500 stands for zero in the data rows.
Two rows play each game, the first against the second. How much does the first row win by? 20 is about a draw, 40 a big win and 0 a big loss. Wins can go round in a circle: one row can beat a second, the second a third and the third the first. Each row has two weighted sums of its numbers, A and B, taken from their middle values. A row wins by its A times the other's B, less its B times the other's A.
[465. 482. 552. 393. 496. 590. 576. 402. 458. 420. 507. 509. 592. 472. 535. 493.]
[492. 564. 531. 588. 458. 433. 613. 544. 441. 422. 432. 521. 589. 744. 547. 522.] -> 24
[514. 458. 508. 482. 460. 410. 385. 404. 431. 319. 554. 403. 322. 624. 496. 439.]
[604. 454. 443. 503. 523. 537. 437. 541. 616. 552. 544. 541. 471. 420. 504. 527.] -> 15
[339. 620. 372. 619. 438. 342. 413. 487. 331. 470. 440. 388. 611. 426. 419. 382.]
[613. 538. 608. 458. 381. 564. 617. 360. 505. 385. 515. 591. 583. 550. 335. 559.] -> 19
[511. 606. 570. 445. 372. 445. 618. 446. 463. 455. 556. 542. 596. 722. 565. 599.]
[315. 591. 360. 602. 563. 443. 504. 490. 412. 516. 302. 406. 644. 470. 446. 392.] -> 5
[488. 529. 513. 431. 503. 606. 663. 365. 520. 578. 491. 510. 579. 439. 444. 579.]
[380. 353. 562. 408. 538. 567. 642. 411. 390. 556. 475. 444. 531. 464. 448. 551.] -> 14
[477. 436. 638. 524. 490. 476. 576. 486. 494. 475. 442. 531. 598. 517. 417. 529.]
[504. 389. 523. 542. 457. 448. 633. 448. 497. 329. 473. 525. 452. 630. 456. 515.] -> 21
[545. 498. 390. 382. 527. 609. 510. 518. 603. 516. 554. 558. 576. 596. 481. 550.]
[396. 578. 312. 566. 553. 355. 417. 478. 410. 400. 430. 339. 669. 423. 407. 310.] -> 22
[589. 488. 564. 554. 545. 516. 482. 486. 478. 491. 463. 522. 438. 577. 461. 541.]
[668. 480. 609. 415. 649. 560. 345. 452. 622. 520. 535. 555. 387. 588. 657. 634.] -> 9
[577. 517. 579. 458. 389. 527. 648. 372. 549. 396. 494. 606. 484. 602. 359. 554.]
[366. 532. 377. 627. 577. 390. 593. 660. 393. 449. 454. 323. 437. 521. 454. 403.] -> 17
[355. 532. 403. 604. 576. 446. 472. 547. 406. 507. 464. 366. 600. 479. 409. 336.]
[504. 501. 523. 542. 499. 517. 633. 448. 545. 441. 586. 525. 565. 589. 499. 543.] -> 16
[464. 468. 525. 447. 606. 453. 442. 486. 581. 550. 622. 590. 430. 495. 502. 556.]
[450. 613. 584. 429. 370. 472. 600. 432. 479. 325. 611. 559. 550. 653. 402. 594.] -> 26
[515. 571. 552. 541. 483. 472. 543. 432. 526. 325. 498. 559. 621. 694. 514. 594.]
[491. 505. 482. 465. 562. 655. 499. 483. 611. 612. 596. 530. 547. 548. 439. 521.] -> 10
[637. 455. 577. 413. 532. 568. 353. 543. 618. 604. 620. 554. 380. 565. 644. 548.]
[587. 438. 507. 482. 433. 606. 493. 449. 613. 534. 482. 604. 496. 550. 566. 600.] -> 17
[510. 589. 478. 635. 462. 362. 543. 552. 416. 373. 481. 280. 519. 557. 531. 344.]
[547. 457. 513. 391. 444. 432. 570. 494. 531. 443. 528. 496. 489. 511. 466. 550.] -> 20
[586. 508. 486. 519. 584. 550. 437. 467. 516. 545. 591. 523. 432. 632. 582. 540.]
[542. 569. 478. 557. 468. 647. 462. 495. 606. 622. 471. 592. 494. 479. 557. 590.] -> 20
[612. 415. 569. 467. 389. 462. 486. 333. 516. 387. 567. 568. 518. 701. 463. 486.]
[392. 459. 615. 424. 419. 617. 639. 487. 436. 515. 385. 478. 454. 338. 524. 515.] -> 21
[497. 417. 648. 494. 419. 617. 639. 529. 465. 445. 385. 478. 454. 406. 566. 542.]
[447. 586. 427. 632. 544. 381. 364. 455. 376. 500. 433. 360. 480. 474. 481. 347.] -> 20
[590. 531. 512. 501. 419. 610. 485. 536. 576. 674. 465. 607. 489. 417. 636. 534.]
[613. 407. 517. 593. 415. 533. 474. 460. 530. 558. 544. 548. 469. 466. 544. 484.] -> 26
[491. 577. 485. 570. 518. 535. 565. 525. 593. 633. 468. 570. 475. 395. 495. 555.]
[382. 524. 369. 606. 527. 484. 460. 505. 387. 470. 423. 377. 559. 443. 460. 400.] -> 30
[395. 343. 563. 437. 489. 576. 591. 503. 470. 425. 503. 435. 538. 340. 565. 506.]
[411. 461. 562. 497. 529. 618. 565. 497. 488. 516. 497. 507. 560. 454. 581. 548.] -> 22
[555. 571. 552. 499. 440. 514. 634. 474. 555. 438. 498. 581. 550. 653. 402. 594.]
[497. 537. 538. 596. 524. 599. 539. 557. 486. 578. 462. 528. 521. 457. 475. 518.] -> 26
[479. 551. 338. 586. 504. 318. 429. 573. 330. 459. 358. 323. 604. 475. 365. 348.]
[561. 514. 576. 415. 534. 560. 374. 528. 543. 512. 612. 613. 429. 592. 609. 557.] -> 21
[585. 388. 617. 408. 539. 531. 342. 585. 597. 608. 616. 619. 414. 497. 655. 554.]
[550. 511. 549. 439. 587. 534. 415. 492. 617. 550. 542. 575. 442. 562. 605. 611.] -> 24
[615. 388. 598. 360. 627. 523. 350. 579. 531. 491. 544. 543. 328. 554. 629. 538.]
[581. 457. 511. 444. 398. 647. 462. 425. 634. 664. 471. 592. 423. 479. 487. 563.] -> 11
[637. 497. 577. 456. 603. 457. 353. 543. 589. 604. 663. 613. 422. 496. 644. 548.]
[589. 375. 597. 512. 545. 405. 425. 528. 478. 448. 576. 500. 368. 577. 461. 541.] -> 17
[660. 452. 508. 440. 508. 572. 345. 549. 533. 583. 545. 571. 443. 501. 506. 526.]
[420. 645. 403. 533. 464. 446. 472. 617. 331. 465. 352. 366. 600. 520. 479. 409.] -> 20
[430. 522. 483. 514. 505. 530. 511. 480. 613. 496. 474. 570. 502. 550. 481. 596.]
[607. 465. 620. 506. 412. 436. 572. 474. 553. 333. 606. 604. 557. 615. 454. 539.] -> 26
[481. 489. 575. 485. 559. 531. 387. 545. 487. 525. 499. 572. 367. 579. 490. 565.]
[395. 412. 646. 554. 417. 576. 591. 436. 440. 492. 389. 434. 541. 446. 450. 457.] -> 13
[477. 365. 551. 411. 490. 587. 576. 486. 418. 517. 442. 472. 556. 407. 530. 484.]
[378. 631. 307. 567. 445. 479. 506. 502. 413. 516. 304. 341. 568. 357. 449. 391.] -> 15
[446. 501. 522. 463. 600. 481. 527. 530. 548. 463. 492. 552. 467. 462. 592. 580.]
[690. 388. 617. 450. 610. 462. 308. 472. 549. 495. 658. 619. 301. 497. 542. 600.] -> 35
[511. 460. 610. 494. 531. 550. 627. 552. 493. 516. 499. 517. 478. 386. 506. 473.]
[291. 592. 293. 479. 562. 394. 557. 564. 417. 519. 280. 361. 601. 418. 426. 395.] -> 16
[494. 451. 563. 476. 534. 412. 385. 499. 540. 415. 564. 548. 473. 618. 473. 568.]
[617. 458. 530. 487. 508. 536. 493. 540. 655. 630. 463. 591. 424. 425. 536. 587.] -> 28
[507. 485. 569. 537. 501. 504. 577. 333. 516. 317. 567. 568. 476. 660. 506. 486.]
[417. 631. 393. 609. 445. 368. 506. 502. 413. 516. 374. 400. 639. 466. 449. 319.] -> 23
[575. 512. 618. 449. 476. 437. 612. 427. 511. 326. 607. 583. 444. 553. 379. 561.]
[555. 481. 539. 479. 458. 411. 466. 475. 437. 426. 516. 427. 422. 590. 424. 437.] -> 23
[575. 371. 635. 364. 481. 509. 525. 488. 493. 447. 568. 569. 493. 645. 556. 569.]
[366. 603. 377. 556. 534. 390. 593. 703. 422. 449. 497. 345. 507. 521. 454. 431.] -> 25
[366. 611. 428. 588. 512. 322. 453. 485. 334. 459. 358. 373. 564. 487. 445. 313.]
[660. 452. 508. 369. 578. 461. 288. 591. 533. 540. 545. 534. 331. 610. 576. 598.] -> 25
[508. 545. 443. 511. 445. 538. 488. 583. 611. 513. 557. 575. 477. 574. 466. 597.]
[666. 401. 608. 457. 604. 518. 340. 458. 543. 625. 542. 591. 316. 551. 609. 557.] -> 20
[565. 567. 443. 503. 411. 537. 437. 541. 569. 552. 473. 578. 513. 488. 616. 527.]
[280. 524. 381. 548. 567. 474. 486. 509. 347. 474. 347. 398. 713. 360. 316. 377.] -> 27
[394. 642. 385. 626. 532. 468. 533. 605. 384. 468. 398. 359. 523. 463. 450. 407.]
[452. 460. 655. 495. 425. 570. 684. 531. 465. 549. 398. 473. 534. 455. 522. 515.] -> 16
[603. 509. 537. 498. 532. 506. 516. 474. 581. 333. 612. 606. 563. 547. 450. 542.]
[292. 599. 313. 494. 535. 393. 562. 537. 347. 471. 296. 345. 676. 384. 350. 388.] -> 17
[374. 593. 394. 488. 567. 379. 516. 569. 339. 472. 413. 347. 686. 365. 406. 325.]
[549. 500. 511. 473. 627. 565. 385. 467. 607. 561. 657. 543. 399. 486. 629. 538.] -> 17
[596. 435. 482. 465. 519. 655. 499. 554. 611. 612. 484. 567. 434. 589. 510. 567.]
[546. 446. 607. 442. 488. 420. 444. 502. 563. 567. 612. 513. 437. 469. 560. 565.] -> 24
[476. 569. 478. 514. 468. 647. 462. 495. 606. 622. 584. 592. 423. 411. 487. 590.]
[509. 512. 618. 561. 406. 549. 578. 356. 511. 396. 607. 583. 514. 621. 379. 489.] -> 22
[508. 456. 658. 498. 534. 582. 645. 425. 476. 433. 382. 440. 458. 344. 533. 542.]
[470. 478. 545. 417. 614. 505. 455. 398. 565. 409. 570. 524. 430. 584. 585. 531.] -> 5
[380. 423. 562. 521. 538. 609. 585. 523. 390. 444. 405. 481. 574. 355. 560. 479.]
[395. 342. 614. 441. 530. 617. 683. 436. 468. 534. 459. 471. 541. 337. 450. 457.] -> 17
[484. 600. 452. 662. 462. 424. 517. 663. 376. 501. 377. 351. 524. 533. 503. 336.]
[309. 523. 361. 559. 454. 448. 459. 611. 339. 515. 300. 406. 686. 475. 336. 397.] -> 27
[535. 442. 549. 364. 481. 467. 525. 488. 493. 447. 498. 591. 451. 536. 514. 524.]
[292. 529. 367. 494. 535. 463. 596. 537. 423. 513. 366. 345. 676. 384. 462. 388.] -> 13
[588. 541. 514. 492. 471. 600. 438. 582. 645. 574. 578. 572. 524. 601. 528. 566.]
[390. 595. 354. 553. 569. 399. 546. 586. 394. 403. 396. 392. 589. 475. 326. 334.] -> 17
[512. 690. 462. 558. 361. 432. 662. 528. 497. 347. 538. 534. 552. 724. 596. 595.]
[565. 525. 497. 545. 523. 607. 494. 429. 645. 665. 473. 600. 471. 488. 574. 599.] -> 31
[470. 478. 631. 347. 614. 394. 455. 468. 536. 522. 570. 524. 430. 625. 585. 576.]
[450. 571. 498. 499. 370. 514. 600. 474. 555. 438. 498. 559. 621. 585. 472. 594.] -> 22
[529. 436. 640. 466. 600. 515. 533. 497. 486. 380. 494. 590. 390. 633. 443. 526.]
[342. 582. 317. 501. 513. 457. 469. 477. 376. 401. 437. 371. 546. 468. 347. 309.] -> 24
[519. 541. 449. 380. 460. 666. 474. 593. 562. 523. 553. 567. 609. 634. 484. 508.]
[551. 389. 522. 421. 558. 522. 492. 488. 520. 534. 562. 515. 509. 571. 549. 535.] -> 26
[617. 528. 530. 529. 438. 647. 493. 428. 579. 560. 463. 613. 466. 534. 648. 614.]
[571. 497. 577. 343. 532. 568. 318. 472. 618. 604. 620. 591. 310. 606. 601. 621.] -> 21
[597. 522. 499. 632. 478. 600. 484. 491. 501. 611. 449. 559. 411. 457. 599. 512.]
[651. 441. 552. 504. 461. 529. 407. 558. 624. 656. 540. 560. 322. 442. 656. 548.] -> 20
[405. 632. 392. 635. 532. 293. 543. 664. 340. 373. 524. 316. 407. 557. 573. 344.]
[288. 592. 298. 592. 566. 467. 476. 616. 422. 473. 355. 416. 706. 470. 433. 401.] -> 19
[491. 415. 613. 424. 488. 568. 580. 536. 436. 436. 506. 439. 461. 411. 449. 468.]
[613. 538. 576. 528. 451. 564. 559. 360. 552. 385. 628. 554. 625. 550. 335. 559.] -> 26
[676. 497. 524. 456. 645. 568. 318. 585. 589. 604. 620. 613. 310. 565. 601. 621.]
[626. 471. 576. 415. 604. 518. 374. 570. 543. 583. 612. 613. 316. 483. 538. 602.] -> 17
[318. 581. 361. 561. 556. 367. 488. 554. 413. 513. 378. 404. 639. 423. 443. 387.]
[374. 551. 392. 586. 434. 429. 372. 573. 330. 388. 358. 323. 604. 365. 365. 348.] -> 17
[593. 553. 527. 462. 413. 530. 495. 395. 596. 652. 537. 569. 403. 460. 509. 593.]
[529. 436. 554. 424. 487. 515. 533. 497. 534. 380. 494. 568. 390. 592. 513. 598.] -> 10
[315. 521. 393. 602. 451. 484. 446. 602. 336. 403. 302. 347. 574. 428. 446. 392.]
[515. 439. 539. 479. 458. 411. 375. 517. 513. 426. 446. 427. 380. 522. 537. 392.] -> 14
[492. 564. 498. 545. 458. 392. 555. 544. 489. 352. 545. 462. 589. 702. 617. 594.]
[608. 440. 586. 437. 515. 545. 350. 424. 548. 663. 643. 601. 361. 562. 541. 566.] -> 24
[465. 370. 552. 463. 539. 590. 668. 472. 458. 533. 549. 472. 479. 404. 422. 565.]
[342. 582. 371. 501. 442. 415. 469. 547. 376. 401. 437. 335. 659. 427. 460. 355.] -> 14
[504. 459. 577. 584. 387. 448. 633. 490. 573. 329. 543. 525. 452. 521. 386. 543.]
[331. 508. 365. 496. 511. 424. 417. 590. 334. 400. 318. 399. 669. 355. 407. 383.] -> 12
[412. 626. 354. 558. 443. 375. 534. 489. 339. 516. 411. 408. 694. 418. 393. 388.]
[555. 562. 436. 427. 527. 605. 526. 509. 614. 654. 589. 574. 485. 430. 489. 525.] -> 24
[512. 647. 462. 600. 473. 320. 662. 485. 525. 347. 538. 512. 595. 656. 596. 595.]
[316. 599. 377. 576. 462. 370. 483. 603. 387. 399. 428. 368. 611. 497. 479. 336.] -> 4
[575. 365. 631. 347. 501. 505. 398. 468. 536. 409. 570. 584. 360. 625. 585. 531.]
[691. 554. 552. 462. 574. 640. 407. 445. 624. 543. 540. 560. 322. 442. 613. 548.] -> 16
[398. 589. 401. 610. 560. 425. 486. 485. 378. 402. 429. 397. 555. 471. 458. 387.]
[339. 620. 372. 577. 508. 412. 413. 487. 379. 470. 398. 388. 540. 358. 349. 310.] -> 20
[483. 499. 481. 380. 542. 600. 473. 625. 645. 574. 508. 572. 454. 532. 528. 593.]
[577. 405. 612. 528. 389. 569. 614. 443. 549. 439. 564. 546. 484. 534. 472. 527.] -> 17
[355. 645. 403. 533. 534. 335. 530. 547. 406. 394. 464. 307. 600. 520. 522. 382.]
[318. 624. 361. 491. 514. 478. 523. 484. 385. 401. 308. 404. 639. 355. 401. 314.] -> 5
[613. 488. 566. 469. 452. 400. 500. 337. 511. 318. 607. 537. 422. 652. 386. 486.]
[470. 519. 478. 635. 462. 293. 543. 664. 387. 486. 411. 316. 477. 516. 461. 344.] -> 16
[557. 499. 557. 482. 509. 546. 513. 491. 483. 472. 585. 539. 528. 567. 588. 577.]
[497. 537. 452. 526. 412. 530. 447. 557. 486. 621. 462. 550. 521. 457. 545. 518.] -> 22
[393. 522. 352. 550. 524. 508. 533. 616. 422. 515. 397. 394. 706. 360. 320. 374.]
[526. 440. 453. 488. 429. 541. 407. 558. 611. 538. 478. 583. 379. 502. 569. 596.] -> 23
[452. 417. 622. 425. 538. 612. 684. 489. 436. 437. 511. 436. 576. 414. 564. 515.]
[333. 589. 368. 610. 518. 356. 521. 598. 330. 472. 317. 338. 555. 362. 416. 387.] -> 23
[547. 578. 467. 448. 389. 630. 477. 482. 554. 623. 478. 562. 450. 406. 554. 520.]
[502. 465. 620. 506. 525. 505. 607. 361. 581. 333. 606. 581. 557. 615. 496. 539.] -> 22
[396. 406. 522. 333. 543. 519. 627. 372. 438. 565. 497. 567. 467. 546. 545. 527.]
[396. 634. 347. 549. 519. 464. 557. 607. 388. 519. 393. 420. 672. 350. 384. 323.] -> 18
[390. 595. 300. 596. 456. 510. 580. 516. 347. 516. 284. 392. 659. 475. 396. 334.]
[512. 419. 610. 527. 498. 458. 619. 477. 580. 319. 581. 613. 505. 655. 452. 557.] -> 17
[501. 518. 609. 446. 543. 519. 570. 442. 485. 565. 497. 508. 467. 505. 432. 527.]
[557. 542. 470. 482. 552. 504. 456. 491. 483. 472. 543. 561. 486. 526. 588. 504.] -> 27
[471. 460. 642. 494. 531. 550. 569. 552. 417. 404. 499. 517. 591. 495. 548. 545.]
[557. 429. 524. 482. 439. 504. 548. 421. 531. 585. 472. 502. 486. 457. 588. 549.] -> 20
[482. 531. 598. 427. 437. 551. 576. 474. 491. 596. 414. 568. 527. 497. 453. 608.]
[616. 568. 563. 484. 552. 534. 489. 542. 654. 628. 536. 590. 353. 536. 647. 587.] -> 31
[453. 541. 449. 380. 460. 555. 416. 522. 562. 453. 596. 545. 567. 525. 442. 580.]
[617. 489. 610. 570. 456. 569. 619. 365. 552. 319. 623. 554. 617. 545. 340. 485.] -> 15
[512. 389. 576. 351. 558. 522. 527. 418. 472. 534. 604. 515. 467. 530. 549. 580.]
[285. 637. 354. 553. 456. 469. 546. 629. 423. 516. 396. 392. 589. 365. 439. 334.] -> 14
[516. 461. 616. 427. 487. 618. 622. 497. 488. 516. 385. 485. 448. 345. 469. 548.]
[393. 592. 298. 550. 566. 508. 533. 574. 422. 473. 397. 357. 594. 470. 320. 401.] -> 23
[452. 460. 622. 425. 538. 501. 592. 531. 465. 437. 398. 473. 534. 414. 564. 515.]
[529. 510. 611. 335. 606. 495. 442. 486. 552. 480. 664. 590. 360. 605. 502. 601.] -> 32
[477. 348. 616. 540. 416. 577. 657. 427. 488. 516. 497. 507. 448. 454. 469. 476.]
[588. 584. 510. 441. 412. 617. 446. 414. 626. 684. 568. 584. 380. 478. 640. 606.] -> 16
[394. 529. 332. 626. 462. 427. 533. 605. 412. 468. 441. 322. 636. 394. 380. 380.]
[559. 381. 509. 476. 576. 523. 477. 429. 493. 485. 606. 526. 431. 618. 586. 568.] -> 21
[549. 388. 565. 431. 515. 454. 385. 467. 531. 561. 657. 602. 441. 595. 586. 583.]
[620. 494. 594. 369. 508. 461. 288. 549. 609. 540. 545. 571. 443. 610. 618. 571.] -> 20
[555. 562. 522. 427. 414. 536. 526. 439. 614. 612. 547. 574. 414. 430. 559. 570.]
[417. 589. 393. 497. 558. 368. 540. 502. 384. 474. 374. 400. 681. 357. 449. 364.] -> 19
[430. 451. 450. 472. 548. 642. 453. 593. 565. 609. 544. 511. 502. 550. 523. 524.]
[557. 435. 428. 465. 562. 655. 499. 596. 640. 569. 554. 530. 547. 548. 510. 594.] -> 20
[567. 507. 534. 548. 525. 436. 515. 361. 581. 333. 493. 604. 514. 546. 454. 494.]
[629. 531. 458. 431. 489. 610. 485. 536. 623. 562. 535. 607. 489. 417. 523. 606.] -> 15
[491. 345. 559. 536. 488. 498. 637. 536. 436. 506. 464. 439. 532. 342. 449. 468.]
[442. 578. 413. 560. 459. 519. 569. 412. 601. 553. 549. 584. 450. 515. 596. 520.] -> 27
[523. 584. 510. 511. 412. 617. 503. 484. 626. 642. 568. 584. 450. 409. 597. 579.]
[479. 594. 424. 628. 546. 318. 429. 460. 330. 501. 358. 360. 562. 433. 477. 348.] -> 19
[419. 499. 372. 507. 433. 444. 447. 579. 373. 513. 333. 332. 604. 461. 348. 301.]
[600. 536. 581. 536. 507. 474. 558. 371. 538. 337. 480. 543. 393. 694. 537. 521.] -> 8
[596. 535. 431. 570. 476. 646. 473. 525. 621. 563. 468. 533. 517. 504. 565. 510.]
[508. 343. 658. 498. 492. 513. 679. 496. 400. 433. 495. 499. 570. 344. 463. 469.] -> 6
[564. 509. 591. 428. 489. 437. 573. 474. 552. 333. 499. 547. 563. 615. 493. 497.]
[443. 531. 566. 314. 437. 621. 576. 362. 491. 483. 484. 509. 569. 538. 566. 581.] -> 15
[586. 396. 572. 519. 542. 439. 402. 538. 592. 502. 521. 523. 362. 591. 470. 567.]
[497. 487. 504. 469. 470. 355. 509. 469. 580. 395. 604. 481. 372. 711. 424. 549.] -> 20
[574. 519. 549. 593. 415. 533. 474. 460. 530. 600. 544. 548. 469. 425. 544. 484.]
[457. 459. 615. 536. 489. 506. 673. 416. 465. 515. 497. 500. 454. 406. 566. 470.] -> 12
[406. 418. 556. 494. 419. 592. 627. 509. 417. 474. 499. 457. 548. 386. 548. 518.]
[491. 435. 428. 395. 449. 614. 408. 483. 564. 569. 484. 590. 505. 589. 510. 594.] -> 13
[288. 634. 352. 479. 524. 467. 567. 574. 393. 403. 284. 416. 664. 470. 320. 401.]
[603. 571. 496. 501. 478. 535. 483. 487. 591. 621. 522. 512. 518. 360. 561. 525.] -> 21
[613. 426. 576. 458. 451. 564. 617. 430. 552. 315. 586. 554. 512. 550. 335. 487.]
[497. 641. 369. 625. 530. 303. 505. 541. 372. 458. 454. 349. 558. 421. 550. 331.] -> 16
[404. 456. 571. 428. 421. 624. 587. 496. 400. 546. 495. 440. 570. 453. 533. 469.]
[468. 578. 529. 472. 420. 632. 538. 497. 504. 565. 553. 562. 525. 368. 574. 507.] -> 17
[569. 478. 640. 354. 557. 473. 441. 454. 562. 450. 494. 590. 503. 524. 513. 598.]
[500. 412. 560. 554. 417. 617. 591. 506. 392. 492. 502. 471. 541. 405. 563. 457.] -> 24
[469. 343. 658. 541. 492. 624. 679. 425. 447. 546. 382. 499. 528. 453. 533. 515.]
[628. 584. 542. 553. 482. 548. 503. 484. 626. 684. 526. 547. 492. 409. 640. 606.] -> 20
[529. 478. 607. 466. 487. 515. 441. 384. 562. 450. 606. 531. 461. 592. 513. 526.]
[656. 458. 562. 529. 438. 606. 459. 428. 655. 630. 533. 613. 424. 425. 606. 542.] -> 11
[354. 611. 372. 507. 503. 444. 481. 537. 325. 400. 333. 369. 534. 461. 418. 347.]
[383. 529. 600. 388. 503. 648. 571. 478. 491. 578. 491. 510. 537. 439. 444. 534.] -> 24
[381. 599. 409. 506. 532. 481. 574. 533. 387. 470. 315. 368. 541. 497. 366. 381.]
[574. 519. 517. 523. 528. 644. 417. 460. 559. 488. 474. 489. 512. 425. 586. 439.] -> 19
[542. 457. 511. 444. 510. 605. 462. 537. 606. 551. 542. 570. 494. 520. 557. 563.]
[396. 578. 365. 566. 441. 466. 474. 590. 410. 400. 388. 376. 626. 355. 407. 383.] -> 19
[443. 488. 598. 427. 507. 551. 576. 474. 491. 596. 484. 568. 456. 497. 453. 536.]
[392. 528. 369. 554. 530. 303. 505. 654. 324. 458. 496. 290. 445. 421. 438. 331.] -> 21
[495. 494. 581. 466. 507. 363. 558. 371. 538. 337. 593. 543. 463. 584. 495. 476.]
[398. 519. 368. 610. 560. 356. 429. 556. 406. 402. 317. 397. 625. 430. 346. 360.] -> 19
[627. 509. 507. 482. 546. 537. 458. 562. 641. 534. 552. 604. 496. 441. 496. 527.]
[602. 487. 504. 581. 399. 355. 452. 356. 551. 325. 491. 540. 372. 670. 536. 522.] -> 23
[495. 522. 450. 514. 548. 600. 511. 593. 565. 609. 474. 548. 502. 591. 523. 569.]
[569. 510. 525. 447. 536. 453. 351. 528. 505. 550. 552. 568. 472. 564. 502. 629.] -> 24
[444. 574. 494. 446. 468. 515. 476. 492. 542. 654. 544. 579. 524. 478. 468. 582.]
[444. 461. 462. 446. 510. 515. 568. 492. 542. 541. 474. 556. 566. 519. 468. 582.] -> 16
[563. 529. 557. 539. 399. 425. 452. 426. 580. 395. 491. 518. 443. 670. 536. 476.]
[563. 416. 557. 469. 399. 425. 544. 426. 504. 395. 604. 540. 443. 601. 494. 549.] -> 19
[559. 451. 563. 518. 576. 523. 385. 499. 540. 415. 606. 548. 473. 508. 473. 540.]
[524. 480. 553. 341. 502. 461. 474. 383. 488. 463. 575. 568. 489. 527. 525. 535.] -> 21
[592. 510. 507. 531. 429. 541. 464. 446. 639. 538. 549. 546. 449. 543. 611. 596.]
[485. 465. 562. 521. 496. 567. 642. 523. 438. 514. 517. 481. 461. 423. 518. 551.] -> 17
[280. 524. 295. 590. 567. 516. 578. 509. 347. 517. 390. 398. 600. 360. 386. 332.]
[563. 522. 577. 457. 649. 449. 380. 522. 547. 520. 648. 614. 387. 479. 545. 634.] -> 6
[654. 388. 511. 473. 515. 565. 350. 579. 607. 561. 544. 602. 441. 554. 586. 538.]
[511. 649. 484. 515. 442. 487. 652. 446. 463. 343. 598. 505. 526. 613. 452. 599.] -> 12
[593. 596. 441. 575. 525. 599. 552. 465. 624. 582. 466. 591. 515. 460. 579. 593.]
[546. 489. 521. 485. 488. 420. 387. 502. 487. 567. 569. 513. 437. 469. 490. 565.] -> 5
[547. 466. 499. 448. 459. 519. 569. 412. 554. 666. 591. 584. 450. 406. 554. 592.]
[385. 463. 431. 520. 430. 311. 452. 564. 378. 384. 480. 361. 469. 476. 440. 375.] -> 19
[557. 505. 428. 465. 562. 614. 408. 596. 640. 612. 596. 590. 547. 480. 552. 594.]
[562. 461. 537. 496. 534. 439. 516. 482. 501. 338. 606. 543. 519. 538. 499. 496.] -> 20
[431. 498. 395. 588. 512. 391. 488. 598. 381. 501. 428. 373. 606. 378. 445. 313.]
[364. 602. 413. 654. 465. 396. 531. 666. 332. 502. 435. 336. 539. 532. 494. 412.] -> 21
[550. 526. 563. 527. 552. 534. 455. 500. 578. 628. 536. 554. 353. 495. 647. 614.]
[442. 387. 513. 504. 515. 432. 535. 536. 503. 513. 528. 556. 419. 443. 466. 505.] -> 21
[497. 504. 591. 538. 421. 439. 574. 369. 577. 451. 563. 543. 449. 647. 499. 496.]
[430. 645. 359. 541. 465. 438. 474. 554. 408. 460. 365. 358. 581. 491. 424. 412.] -> 22
[603. 509. 591. 498. 419. 548. 573. 432. 552. 446. 499. 606. 563. 615. 450. 542.]
[566. 520. 512. 564. 454. 484. 514. 476. 540. 408. 593. 592. 441. 660. 501. 488.] -> 25
[431. 498. 342. 630. 442. 322. 488. 555. 334. 388. 428. 350. 564. 487. 445. 385.]
[575. 371. 603. 364. 551. 397. 433. 375. 493. 377. 568. 591. 493. 604. 514. 597.] -> 24
[442. 573. 392. 589. 425. 425. 361. 454. 332. 385. 433. 384. 591. 470. 474. 345.]
[482. 488. 566. 384. 507. 662. 633. 432. 444. 483. 484. 546. 527. 538. 566. 581.] -> 21
[614. 399. 531. 561. 518. 437. 612. 427. 559. 438. 607. 583. 444. 553. 450. 489.]
[497. 346. 648. 536. 489. 617. 673. 416. 465. 445. 455. 441. 524. 338. 454. 515.] -> 15
[549. 445. 564. 512. 545. 474. 425. 416. 526. 491. 576. 522. 438. 618. 573. 468.]
[499. 454. 529. 545. 523. 537. 437. 541. 645. 552. 544. 578. 471. 529. 574. 527.] -> 24
